In the data rows, 128 means zero.
Some points:
c(160, 141, 142, 50, 76, 124, 148, 102, 123, 137, 146, 107, 136, 89, 132, 139, 172, 107, 100, 71, 162, 146, 126, 144, 123, 103, 156, 100, 154, 92, 139, 136)
c(145, 151, 92, 130, 162, 96, 89, 105, 141, 100, 167, 145, 167, 148, 128, 134, 111, 100, 133, 154, 114, 102, 148, 112, 138, 130, 108, 164, 96, 102, 84, 149)
c(139, 192, 98, 120, 129, 92, 76, 185, 146, 89, 158, 148, 142, 103, 167, 169, 123, 96, 176, 112, 124, 176, 138, 108, 122, 107, 89, 130, 142, 145, 138, 98)
c(130, 138, 112, 124, 134, 71, 133, 160, 137, 134, 94, 167, 141, 144, 156, 137, 105, 102, 185, 142, 122, 154, 108, 87, 153, 172, 114, 176, 80, 117, 172, 114)
c(107, 122, 134, 162, 158, 114, 111, 144, 102, 84, 148, 153, 64, 206, 103, 87, 96, 117, 128, 144, 102, 100, 132, 126, 128, 102, 96, 162, 124, 162, 132, 128)
c(98, 94, 146, 154, 132, 138, 172, 192, 119, 154, 176, 137, 102, 151, 100, 89, 114, 149, 124, 139, 153, 133, 119, 172, 87, 89, 84, 133, 132, 172, 105, 138)
c(126, 167, 100, 107, 127, 158, 98, 172, 139, 126, 119, 172, 129, 126, 172, 158, 98, 89, 169, 127, 105, 162, 118, 96, 144, 151, 129, 132, 94, 160, 76, 108)
c(164, 76, 151, 180, 136, 105, 160, 136, 105, 102, 160, 142, 107, 176, 112, 108, 108, 136, 134, 180, 123, 141, 115, 158, 98, 50, 115, 112, 127, 124, 160, 160)
c(114, 144, 50, 108, 154, 64, 87, 138, 112, 107, 132, 164, 133, 138, 158, 138, 117, 94, 156, 126, 107, 128, 122, 119, 145, 149, 103, 103, 117, 94, 206, 142)
c(120, 158, 71, 136, 192, 50, 102, 132, 169, 80, 105, 138, 50, 167, 94, 107, 100, 145, 103, 149, 100, 87, 144, 92, 158, 138, 128, 119, 176, 185, 176, 100)
c(192, 50, 64, 206, 180, 192, 108, 50, 206, 192, 50, 94, 206, 64, 138, 185, 206, 167, 206, 156, 50, 206, 50, 206, 102, 105, 64, 206, 192, 64, 64, 206)
c(137, 115, 128, 151, 148, 119, 124, 153, 98, 50, 172, 156, 76, 160, 114, 141, 102, 153, 107, 162, 108, 120, 133, 136, 127, 92, 118, 89, 114, 84, 117, 105)
c(156, 87, 162, 133, 105, 185, 142, 139, 154, 141, 151, 128, 108, 137, 130, 153, 110, 139, 141, 172, 96, 111, 102, 80, 167, 180, 139, 71, 129, 141, 192, 119)
c(94, 176, 94, 132, 142, 110, 105, 151, 107, 144, 141, 169, 146, 128, 180, 206, 134, 76, 172, 118, 151, 151, 137, 142, 111, 100, 138, 158, 103, 126, 158, 64)
c(124, 169, 124, 96, 107, 98, 141, 145, 136, 76, 137, 115, 98, 94, 84, 80, 185, 192, 102, 110, 206, 142, 176, 128, 149, 108, 192, 105, 108, 132, 146, 169)
c(176, 123, 123, 71, 98, 117, 169, 148, 87, 114, 102, 134, 100, 100, 80, 64, 148, 206, 89, 146, 185, 172, 192, 130, 141, 153, 176, 76, 180, 154, 137, 137)
c(76, 145, 102, 118, 118, 136, 138, 124, 108, 94, 110, 141, 172, 127, 111, 94, 138, 162, 114, 105, 158, 167, 162, 164, 119, 146, 180, 84, 139, 153, 112, 111)
c(118, 112, 138, 76, 84, 162, 153, 119, 115, 172, 76, 105, 120, 114, 145, 176, 158, 124, 138, 87, 120, 126, 123, 176, 130, 122, 148, 115, 151, 111, 123, 120)
c(50, 111, 115, 167, 172, 134, 84, 100, 192, 151, 64, 50, 154, 120, 96, 123, 164, 146, 71, 124, 115, 50, 169, 111, 64, 124, 71, 123, 172, 130, 148, 145)
c(96, 102, 141, 185, 126, 149, 137, 107, 149, 153, 120, 160, 151, 192, 107, 98, 103, 169, 115, 192, 138, 122, 111, 160, 112, 80, 102, 134, 130, 146, 167, 132)
c(206, 206, 129, 64, 206, 206, 206, 118, 185, 206, 89, 136, 94, 50, 206, 50, 50, 50, 127, 50, 167, 180, 120, 134, 124, 206, 50, 50, 206, 50, 50, 50)
c(136, 132, 169, 114, 94, 176, 151, 127, 84, 142, 164, 123, 192, 149, 142, 126, 120, 134, 153, 132, 71, 130, 100, 98, 172, 167, 123, 138, 156, 119, 119, 84)
c(180, 128, 164, 117, 80, 167, 158, 84, 145, 160, 134, 114, 176, 110, 136, 103, 128, 127, 142, 115, 149, 115, 117, 118, 154, 160, 137, 126, 123, 138, 136, 123)
c(185, 149, 130, 111, 114, 94, 120, 122, 153, 103, 115, 119, 110, 92, 64, 96, 154, 172, 94, 148, 176, 119, 172, 138, 134, 154, 164, 124, 160, 114, 110, 192)
c(138, 84, 192, 160, 122, 153, 146, 169, 172, 130, 192, 154, 103, 169, 119, 115, 84, 141, 145, 160, 145, 138, 89, 105, 142, 110, 98, 98, 128, 127, 180, 94)
c(133, 160, 117, 100, 111, 123, 134, 134, 114, 119, 117, 117, 122, 76, 118, 84, 176, 151, 120, 107, 172, 148, 154, 114, 126, 136, 167, 172, 119, 144, 151, 122)
c(71, 64, 144, 156, 117, 172, 156, 142, 64, 110, 124, 162, 126, 172, 98, 128, 92, 160, 136, 185, 136, 98, 80, 149, 80, 64, 112, 148, 169, 206, 128, 156)
c(149, 80, 132, 145, 139, 103, 139, 64, 164, 145, 80, 84, 148, 124, 110, 142, 137, 120, 108, 108, 103, 76, 146, 120, 108, 98, 119, 160, 185, 164, 127, 153)
c(132, 142, 105, 169, 169, 89, 103, 89, 176, 118, 71, 64, 112, 119, 92, 129, 167, 138, 50, 134, 130, 71, 167, 100, 114, 142, 92, 141, 153, 87, 114, 148)
c(144, 162, 120, 105, 119, 84, 126, 133, 110, 112, 136, 126, 118, 134, 115, 117, 141, 144, 122, 128, 111, 127, 134, 133, 137, 126, 100, 92, 133, 139, 142, 71)
c(172, 130, 172, 98, 92, 126, 164, 129, 124, 180, 142, 110, 145, 123, 137, 151, 132, 118, 118, 120, 94, 132, 76, 132, 156, 156, 154, 136, 102, 112, 185, 133)
c(103, 156, 111, 129, 137, 128, 132, 149, 148, 162, 162, 120, 111, 96, 146, 124, 139, 129, 132, 103, 128, 124, 156, 185, 118, 141, 151, 154, 141, 137, 149, 89)
c(84, 103, 136, 172, 133, 154, 107, 146, 118, 115, 118, 130, 156, 158, 134, 132, 94, 128, 144, 145, 137, 153, 107, 162, 71, 71, 134, 192, 98, 103, 153, 129)
c(123, 71, 148, 164, 130, 145, 110, 115, 120, 117, 206, 180, 139, 154, 122, 146, 87, 142, 130, 206, 156, 145, 87, 156, 107, 84, 133, 111, 92, 110, 80, 144)
c(141, 137, 133, 103, 108, 130, 154, 108, 129, 146, 144, 103, 96, 84, 71, 92, 169, 180, 98, 153, 180, 169, 164, 137, 146, 120, 185, 153, 118, 192, 130, 110)
c(129, 133, 126, 134, 128, 133, 129, 141, 128, 129, 180, 158, 153, 156, 151, 145, 80, 108, 160, 119, 141, 137, 84, 89, 176, 162, 107, 80, 100, 134, 120, 126)
c(169, 118, 185, 84, 71, 144, 185, 156, 80, 132, 138, 118, 123, 117, 141, 133, 149, 122, 137, 96, 112, 136, 71, 139, 139, 127, 162, 87, 50, 80, 100, 141)
c(153, 146, 153, 112, 102, 156, 144, 112, 134, 127, 111, 96, 180, 107, 127, 114, 180, 126, 96, 76, 148, 103, 129, 148, 115, 115, 142, 127, 138, 96, 98, 134)
c(122, 180, 76, 110, 153, 87, 50, 167, 92, 98, 149, 185, 128, 145, 169, 160, 129, 92, 167, 111, 146, 192, 128, 122, 136, 118, 120, 145, 149, 180, 162, 124)
c(128, 107, 114, 141, 149, 148, 114, 92, 142, 108, 96, 92, 105, 112, 76, 100, 160, 154, 76, 129, 169, 80, 185, 127, 110, 129, 111, 144, 89, 123, 164, 180)
c(148, 89, 118, 153, 146, 107, 118, 180, 96, 164, 100, 144, 134, 153, 153, 156, 107, 115, 139, 137, 127, 160, 124, 167, 76, 94, 144, 151, 71, 108, 134, 102)
c(108, 139, 84, 87, 145, 100, 94, 162, 50, 148, 145, 176, 130, 129, 185, 180, 126, 87, 192, 64, 117, 164, 127, 107, 129, 119, 117, 180, 137, 129, 111, 118)
c(80, 117, 176, 119, 87, 151, 149, 114, 76, 136, 108, 111, 132, 136, 133, 118, 115, 119, 151, 122, 118, 123, 94, 110, 164, 164, 158, 94, 105, 76, 144, 96)
c(119, 120, 206, 92, 50, 127, 192, 96, 94, 138, 153, 108, 185, 71, 149, 167, 192, 98, 149, 84, 144, 129, 64, 180, 120, 117, 153, 142, 162, 89, 94, 167)
c(151, 96, 103, 192, 185, 129, 64, 94, 180, 120, 114, 76, 87, 133, 87, 148, 142, 148, 64, 151, 98, 64, 206, 117, 50, 123, 87, 167, 64, 120, 124, 162)
c(92, 110, 154, 127, 103, 139, 162, 130, 151, 92, 122, 129, 92, 139, 117, 102, 118, 164, 111, 158, 132, 112, 141, 71, 185, 169, 136, 120, 148, 169, 141, 146)
c(87, 127, 167, 94, 64, 180, 176, 128, 89, 185, 126, 98, 137, 87, 154, 172, 144, 110, 129, 89, 160, 118, 98, 153, 117, 87, 160, 107, 111, 142, 92, 130)
c(154, 134, 122, 149, 164, 118, 122, 98, 156, 122, 92, 71, 162, 102, 89, 120, 156, 158, 92, 141, 87, 92, 153, 141, 84, 133, 76, 185, 167, 100, 154, 80)
c(64, 136, 107, 123, 151, 76, 80, 120, 71, 167, 127, 122, 169, 122, 160, 162, 136, 80, 154, 80, 92, 134, 139, 154, 89, 132, 172, 169, 76, 136, 156, 112)
c(115, 154, 87, 137, 141, 111, 96, 158, 162, 64, 133, 133, 115, 141, 108, 76, 130, 176, 105, 130, 139, 114, 158, 103, 160, 128, 141, 117, 146, 133, 126, 151)
c(102, 148, 80, 139, 167, 137, 112, 164, 122, 105, 169, 127, 158, 115, 192, 164, 127, 64, 148, 117, 76, 108, 142, 151, 96, 144, 169, 129, 115, 122, 122, 139)
c(162, 124, 149, 115, 100, 169, 180, 137, 144, 169, 185, 100, 144, 80, 139, 111, 153, 156, 117, 92, 133, 117, 103, 146, 133, 96, 149, 149, 134, 156, 169, 185)
Along one direction, these points spread out more than along any other. Take the direction at right angles to it along which they spread out most. Go by this last direction. How many in every 100 of the points above lie lower along it than each point below? Round to a whole number. More than half of the points above lie lower than the first one.
c(110, 119, 89, 144, 160, 102, 71, 123, 133, 156, 112, 132, 149, 118, 176, 192, 124, 71, 164, 94, 84, 149, 149, 192, 94, 112, 146, 139, 84, 98, 115, 92) 19
c(134, 92, 119, 148, 138, 141, 117, 80, 138, 158, 103, 80, 127, 130, 129, 122, 145, 137, 80, 136, 119, 94, 151, 102, 92, 134, 94, 110, 145, 118, 133, 164) 65
c(146, 185, 96, 126, 156, 115, 100, 176, 126, 96, 154, 192, 160, 146, 162, 154, 119, 105, 158, 102, 154, 139, 136, 115, 151, 137, 127, 118, 87, 115, 87, 154) 15
c(158, 164, 160, 80, 89, 160, 167, 111, 132, 176, 129, 102, 89, 108, 144, 127, 151, 114, 112, 100, 164, 158, 92, 129, 132, 114, 145, 108, 144, 148, 108, 158) 90
c(112, 100, 180, 128, 112, 120, 128, 126, 130, 111, 128, 146, 71, 180, 126, 130, 71, 132, 123, 169, 64, 107, 96, 76, 192, 176, 130, 114, 158, 158, 89, 76) 33
c(111, 114, 145, 142, 115, 146, 145, 71, 167, 124, 123, 139, 84, 162, 124, 110, 64, 112, 119, 176, 80, 105, 110, 64, 206, 192, 124, 122, 122, 105, 118, 115) 42
c(167, 153, 127, 89, 96, 108, 136, 76, 100, 139, 84, 112, 164, 98, 50, 71, 162, 185, 87, 133, 192, 144, 180, 123, 148, 145, 206, 102, 126, 167, 71, 127) 100
c(127, 126, 137, 138, 110, 142, 119, 154, 160, 149, 107, 87, 124, 105, 105, 136, 146, 130, 84, 98, 126, 110, 145, 145, 100, 111, 132, 146, 120, 176, 102, 172) 67
c(89, 172, 110, 102, 144, 122, 115, 206, 103, 123, 130, 206, 138, 132, 164, 149, 122, 84, 180, 114, 134, 185, 112, 94, 162, 139, 126, 96, 110, 151, 145, 107) 2
c(142, 98, 158, 158, 120, 80, 130, 110, 117, 71, 156, 151, 119, 185, 123, 119, 76, 133, 146, 167, 89, 96, 105, 50, 180, 185, 122, 156, 164, 71, 107, 117) 29
c(105, 108, 156, 176, 124, 164, 127, 117, 111, 133, 87, 124, 117, 164, 102, 112, 112, 123, 126, 164, 142, 84, 130, 169, 103, 76, 105, 64, 107, 107, 103, 176) 52
c(117, 105, 108, 146, 176, 112, 92, 103, 158, 128, 98, 89, 80, 111, 120, 105, 133, 111, 110, 123, 110, 89, 160, 124, 105, 148, 80, 137, 136, 128, 129, 87) 48
c(100, 129, 139, 122, 123, 132, 123, 87, 127, 87, 139, 149, 114, 142, 148, 144, 89, 103, 162, 138, 129, 156, 114, 84, 169, 158, 110, 128, 112, 149, 96, 103) 33
